Which row each row swaps with, under one turn or mirror
The rows were stretched afterwards, more along some directions than others.
J_419: [ 3.39 -1.90 -3.55  0.20  2.15  1.13  0.34  1.44  0.32 -0.32  2.73 -0.27
 -2.51  0.64  1.43  0.34  3.58 -0.35  1.45]
J_58: [ 1.28 -0.72 -1.46 -1.04  1.41 -0.08  0.31  4.48 -0.58  1.67 -0.86 -0.13
  1.11 -0.32  0.88 -1.32 -2.55  0.55  1.22]
J_43: [ 1.03 -1.44  0.86 -1.17  0.86  0.76  0.97  1.38 -0.10  0.60  0.74  0.89
  0.03  2.54 -2.92 -0.43  0.03 -1.11  1.48]
J_192: [ 1.79  2.07  0.60 -0.72 -0.47  2.02 -1.06 -2.94  0.55  0.37  1.00 -2.99
 -0.35  1.11  0.61  2.34  2.43 -1.32  2.02]
J_360: [-0.89 -1.61 -3.01 -0.79 -0.75 -0.52 -1.36  3.23  1.05 -1.48 -1.00  0.90
  1.95  0.42 -2.37 -0.87 -0.20  0.33 -0.38]
J_889: [ 0.19 -0.40  0.30 -0.42  0.03  2.48  0.25 -0.02  0.59  3.00  0.85 -1.64
  0.96  0.61  1.33 -0.61  1.90  0.08  2.72]
J_230: [ 3.30 -1.32 -2.18  0.00  0.49  2.33 -0.11  0.76  1.29  0.29 -2.72 -1.71
 -1.43  0.73  0.60 -1.59  0.72  0.81  1.60]
J_40: [-0.24 -2.25 -2.24  0.36  1.62 -2.60  1.12  2.16 -1.29 -0.19  3.32  1.82
 -0.04  0.64  1.00  0.99  3.07 -0.34  0.40]
J_911: [ 0.30  1.33  2.32 -0.23  0.49  0.89 -1.08 -1.54  0.97  1.37  2.38 -1.42
 -1.07  1.81  1.36  0.46  1.68 -2.48  2.85]
J_767: [-0.90  1.65  0.47  0.53  1.71 -2.17 -0.64 -0.36 -1.43  1.56  3.24 -0.64
 -0.94  1.59 -0.45  0.00  2.22 -1.33  2.45]
J_332: [-1.48  0.73  0.00 -0.98  0.33  0.31 -2.16  0.55  1.09 -1.51  0.21  0.79
  0.58  1.78  0.08  2.68  2.54 -0.42  0.21]
J_297: [ 1.69 -1.73 -2.81 -2.31  1.63  0.32  0.91  5.47  0.43 -1.51  0.20  1.15
  1.18  1.44  0.39 -1.15  2.20  3.12  0.14]
J_488: [ 0.94 -2.41 -1.20 -0.28  0.14  0.85  0.10  1.62 -0.35 -0.34  0.08  0.82
  1.02  0.26 -0.88  2.07 -0.89 -1.19 -0.74]
J_588: [ 2.23 -0.62  0.25 -0.72 -0.15  1.21  0.53 -2.09 -0.63  1.84  0.46 -0.52
 -0.25 -1.46  1.42 -0.66  2.65 -1.86  1.37]
J_197: [ 1.90 -0.47 -1.74 -2.17  0.11 -0.86  0.58  3.02 -0.61 -0.62  3.74 -0.06
  1.25  3.29 -3.08 -0.21  2.14  1.23  0.12]
J_276: [ 0.40 -1.05 -0.48  0.55  1.03  2.13  1.34 -0.06 -0.82  3.11  0.61 -1.80
 -1.61 -0.70  1.66 -1.09  0.25 -1.36  1.25]
J_792: [-0.48  2.18 -0.38  0.08  2.07  0.25 -1.26 -0.06  0.70 -0.13  1.86 -0.71
 -1.60  1.56 -0.51  3.17 -0.76 -0.94  0.29]
J_915: [ 0.70 -2.64 -1.42 -2.23  0.44  0.93  2.82  5.08  0.47  1.20  1.14  0.34
  1.88  1.74 -1.77 -0.62 -1.63  1.65  0.04]
J_67: [ 2.89  2.32 -1.71 -0.98  0.63 -0.65 -1.31 -0.81  0.22 -1.82  1.61  0.37
 -0.76  0.06  0.12  2.19  1.90  0.53  0.26]
J_950: [ 0.60  3.25  1.79 -3.13 -0.18 -0.21 -2.19  0.07 -0.89 -1.15  2.27 -3.11
 -0.47  2.89  0.39  1.55  2.52  0.16  1.86]
J_105: [ 1.78  0.42 -1.30 -1.47  0.45 -1.76  0.68 -0.17 -2.33 -0.70  4.90 -1.33
 -0.72  2.74 -0.59  1.05  4.90  1.19  2.35]
J_765: [ 1.83  2.07 -1.15  0.55  0.65 -0.89  0.17  1.74 -0.21  0.38  2.43 -0.87
 -1.49  0.88  2.24 -1.50  1.27  1.52  2.29]
J_660: [-1.61 -0.46  0.15 -1.18  0.19 -0.10 -2.36  0.13  0.36 -1.81 -1.59  0.52
  1.12  1.55 -0.36 -0.99  2.07  0.05 -0.20]
J_739: [ 1.08  0.15  0.42 -2.55  0.72  0.61 -1.90 -2.12  0.43 -0.45  1.31 -1.11
  1.38 -0.59 -1.73  0.79 -1.62 -1.50 -1.18]
J_707: [ 1.81 -1.14  0.16 -2.40  0.93  0.59  1.94  0.47 -1.84  1.38  2.74 -0.54
 -0.07  1.02  0.82  0.50 -0.15 -2.52  0.00]
J_316: [ 0.96 -0.46  0.06 -1.75  1.41  0.51  0.51  2.75  0.55  0.28  1.53  0.06
  1.56  1.41  0.93 -0.34  0.74  2.22  0.26]
J_533: [ 1.24 -2.93 -2.88 -0.98 -0.73  0.64  2.85  4.63  0.44  1.70 -0.57 -0.57
  1.60  0.69 -2.14 -3.82  1.96  2.10  1.86]
J_242: [ 1.50  0.01 -3.44 -1.25  1.52 -2.15 -1.69  2.16  1.24 -2.83  0.03  1.81
 -1.37  1.36  0.42 -0.09  3.14  1.15 -0.95]
J_282: [-0.36 -2.96 -3.35  1.73 -0.22 -1.88  0.60  2.61 -0.11 -0.28 -0.29  2.15
  0.51  0.38 -0.88 -3.27  1.68  0.51 -1.87]
J_135: [ 3.24 -1.35 -0.96 -0.85  1.47  1.53  1.59 -0.83 -0.60  1.86  2.74 -1.63
 -0.83 -0.11  2.35 -0.59  0.63 -2.23  0.95]
J_671: [-1.03  0.61  0.10  0.47  0.21 -0.34 -2.50 -1.23  0.95 -1.62 -1.08  0.19
  0.40  0.95  0.98 -0.78  0.89  1.31 -1.04]
J_60: [ 3.74 -3.61 -3.56  1.34  1.45  0.26  3.39  3.96  1.56 -0.21 -0.89  2.44
 -0.26 -0.40 -2.11 -1.56 -0.29  2.67 -0.81]
J_339: [ 2.57 -2.50 -3.62  0.49  1.57 -0.11  1.55  1.51  1.27  0.03 -0.99  0.80
 -0.04 -2.36  0.27 -2.59 -0.65  1.70 -2.08]
J_479: [ 1.65 -0.13  0.03 -1.19  0.51  1.34  1.42  1.01 -1.10  1.38  2.80 -0.06
  0.21  1.45 -0.14  0.88  3.71 -1.48  1.96]
J_309: [ 2.04  1.09 -2.55 -0.65  1.11 -1.62  0.64  0.86 -1.16 -1.80  1.83  0.40
 -1.40  1.52  0.28  0.89 -0.13  0.48 -1.33]
J_370: [ 0.09 -0.69 -1.42  0.54  0.45 -0.89  0.16  3.03 -0.20 -0.08 -1.07 -0.23
 -1.14 -0.36  3.37 -2.02  2.16  0.91  0.05]
J_401: [ 1.13  0.12 -1.21  0.63  0.53 -1.04  2.86  3.26 -0.12 -0.87 -0.52 -0.47
 -0.36  1.93  0.81 -2.58  0.42  1.95 -0.11]
J_270: [ 0.81  0.83  1.48 -3.31 -0.16  0.62 -0.08  1.64 -1.58 -1.26  2.34 -1.93
  1.56  2.27  0.34  0.57 -1.34 -1.45  0.24]
J_410: [-1.83 -1.46 -1.76  0.27 -0.85 -0.69 -0.19  1.82  0.23 -0.53 -1.64  0.79
  1.04  0.62 -1.34 -1.71 -2.12  1.10 -1.55]
J_221: [ 2.04 -0.61 -1.94  1.06 -0.35 -0.86  3.31  2.46 -1.82  1.47 -0.26 -0.72
  0.05  0.86 -1.44 -1.96  1.02  3.18  1.16]
J_648: [ 0.58  1.75 -1.79  1.30 -0.05 -0.61 -1.07 -0.86 -0.42 -1.74  0.52  0.80
 -1.29  1.31 -0.29  0.67  3.69 -0.12  0.22]
J_281: [ 1.06  1.16 -1.41  0.81 -0.09 -0.21  1.02  0.89 -1.09  1.82  0.22 -1.45
  0.36 -1.25  2.36 -0.90  0.92  0.75  1.36]
J_831: [ 1.65  2.77 -1.06 -0.11  1.76 -1.81 -0.37 -0.96 -0.59 -0.49  3.15 -0.95
 -0.95  1.38  0.48  0.99 -0.43 -0.38  0.31]
J_350: [ 1.85 -1.14 -0.96 -4.07  0.23 -0.06 -0.89  1.50 -1.65  0.33  1.82 -0.62
  0.37  0.32  1.23 -1.70  2.79 -0.85  0.86]
J_195: [ 0.65 -1.33  0.55 -0.73 -0.49  0.04 -0.45 -0.23 -1.15  0.26  0.16  0.56
  1.61 -0.62 -2.81 -0.79 -2.23 -0.91 -0.35]
J_691: [ 0.18  0.35 -0.96 -0.85 -0.63  0.43  0.66  1.62 -1.16  0.72  0.13 -0.98
  0.28  0.80  1.10 -1.54  3.75  2.22  1.71]
J_892: [-0.91  1.81 -1.36  1.36  0.44  0.06 -1.88 -0.06  1.62 -0.12 -0.12 -0.02
  0.15  1.08  0.70  0.74  1.06  1.50  1.02]
J_128: [ 2.40 -3.10 -4.09  0.56  1.51 -0.35  1.87  5.48 -0.13 -1.08 -0.41  3.15
 -0.58  0.06 -0.60 -1.96 -1.04  1.77 -0.69]

J_479 is swapped with J_648
J_911 is swapped with J_765
J_242 is swapped with J_350
J_270 is swapped with J_401
J_195 is swapped with J_60
J_135 is swapped with J_831
J_339 is swapped with J_739
J_67 is swapped with J_588

